In the data rows, zero lies at 4.5, halfway between 4 and 5.
Here are some points:
tensor([2., 5., 7., 9., 5., 5., 3., 2.])
tensor([6., 4., 3., 1., 5., 4., 6., 7.])
tensor([5., 3., 4., 5., 5., 4., 4., 6.])
tensor([4., 6., 5., 5., 4., 4., 4., 4.])
tensor([6., 5., 3., 0., 4., 4., 6., 7.])
tensor([7., 5., 3., 0., 5., 4., 7., 7.])
tensor([3., 5., 6., 8., 6., 4., 3., 3.])
tensor([9., 0., 1., 0., 2., 6., 8., 8.])
tensor([5., 4., 5., 5., 6., 4., 3., 5.])
tensor([5., 5., 4., 3., 5., 4., 5., 6.])
tensor([7., 2., 2., 0., 4., 4., 7., 9.])
tensor([3., 7., 6., 8., 5., 5., 4., 2.])
tensor([6., 4., 3., 1., 5., 4., 6., 7.])
tensor([2., 4., 7., 8., 6., 4., 3., 2.])
tensor([4., 5., 6., 9., 5., 4., 3., 3.])
tensor([9., 0., 1., 0., 2., 6., 8., 9.])
tensor([3., 4., 5., 8., 4., 5., 3., 3.])
tensor([2., 4., 6., 9., 5., 4., 3., 3.])
tensor([3., 7., 6., 8., 4., 5., 3., 1.])
tensor([9., 1., 1., 0., 0., 7., 9., 7.])
tensor([3., 5., 6., 7., 5., 5., 4., 3.])
tensor([6., 5., 3., 1., 4., 4., 6., 7.])
tensor([2., 6., 7., 9., 5., 4., 2., 2.])
tensor([3., 5., 6., 8., 4., 4., 3., 3.])
tensor([4., 4., 5., 7., 5., 4., 3., 4.])
tensor([9., 0., 2., 0., 0., 7., 8., 8.])
tensor([5., 3., 3., 4., 5., 4., 5., 6.])
Then 12 other points, each followed by its number:
tensor([5., 5., 4., 2., 4., 4., 6., 6.]) 0
tensor([4., 4., 4., 5., 5., 4., 4., 6.]) 1
tensor([3., 5., 7., 9., 5., 4., 3., 1.]) 2
tensor([3., 6., 6., 9., 7., 4., 3., 3.]) 3
tensor([6., 3., 3., 2., 5., 4., 5., 8.]) 4
tensor([6., 5., 4., 1., 4., 4., 6., 7.]) 5
tensor([5., 3., 4., 4., 5., 4., 4., 6.]) 6
tensor([5., 5., 4., 4., 4., 5., 5., 5.]) 7
tensor([4., 4., 5., 6., 5., 4., 4., 5.]) 8
tensor([4., 5., 5., 4., 4., 5., 5., 3.]) 9
tensor([4., 4., 5., 5., 5., 5., 4., 4.]) 10
tensor([2., 7., 6., 9., 5., 6., 2., 0.]) 11
Which of these numbered points is nearest to each point below, ignoring the 3 directions in which the first points spread most? Its number follows each.
tensor([6., 4., 3., 0., 4., 4., 7., 7.]) > 0
tensor([7., 2., 2., 0., 3., 4., 7., 8.]) > 0
tensor([1., 5., 7., 9., 6., 4., 3., 1.]) > 9
tensor([4., 7., 5., 4., 5., 5., 4., 3.]) > 10
tensor([3., 5., 5., 8., 4., 5., 3., 3.]) > 1
tensor([3., 5., 7., 8., 4., 4., 3., 2.]) > 5
tensor([7., 4., 2., 0., 4., 5., 7., 8.]) > 7
tensor([4., 4., 5., 6., 4., 4., 3., 4.]) > 6
tensor([4., 6., 6., 8., 6., 5., 4., 3.]) > 3
tensor([3., 4., 4., 8., 5., 4., 2., 3.]) > 11
Now 12 new points, numbered from 0 again:
tensor([3., 7., 5., 9., 5., 5., 3., 1.]) 0
tensor([5., 6., 5., 5., 5., 5., 4., 3.]) 1
tensor([4., 6., 5., 6., 4., 5., 4., 3.]) 2
tensor([8., 3., 2., 0., 4., 5., 7., 9.]) 3
tensor([3., 6., 5., 5., 4., 5., 5., 3.]) 4
tensor([3., 4., 6., 7., 5., 4., 3., 3.]) 5
tensor([4., 4., 5., 7., 5., 5., 4., 4.]) 6
tensor([4., 6., 6., 6., 4., 5., 4., 2.]) 7
tensor([6., 4., 3., 0., 4., 4., 7., 8.]) 8
tensor([4., 4., 5., 7., 4., 5., 4., 4.]) 9
tensor([8., 1., 2., 0., 3., 5., 7., 8.]) 10
tensor([3., 7., 6., 7., 4., 5., 4., 2.]) 11
Which of these numbered points is nearest to each point below, ignoring the 3 directions in which the first points spread most? Its number follows each.
tensor([4., 4., 4., 6., 5., 4., 3., 4.]) > 2
tensor([3., 4., 6., 8., 4., 4., 3., 2.]) > 5
tensor([4., 5., 5., 5., 4., 4., 4., 4.]) > 5
tensor([5., 3., 4., 4., 5., 4., 5., 6.]) > 11
tensor([9., 1., 2., 0., 2., 6., 8., 9.]) > 3
tensor([8., 2., 2., 0., 3., 5., 8., 8.]) > 11
tensor([3., 5., 6., 9., 6., 4., 1., 2.]) > 1
tensor([2., 7., 6., 8., 4., 5., 4., 1.]) > 4
tensor([4., 6., 6., 5., 5., 5., 4., 2.]) > 7
tensor([3., 6., 5., 8., 5., 4., 4., 2.]) > 0
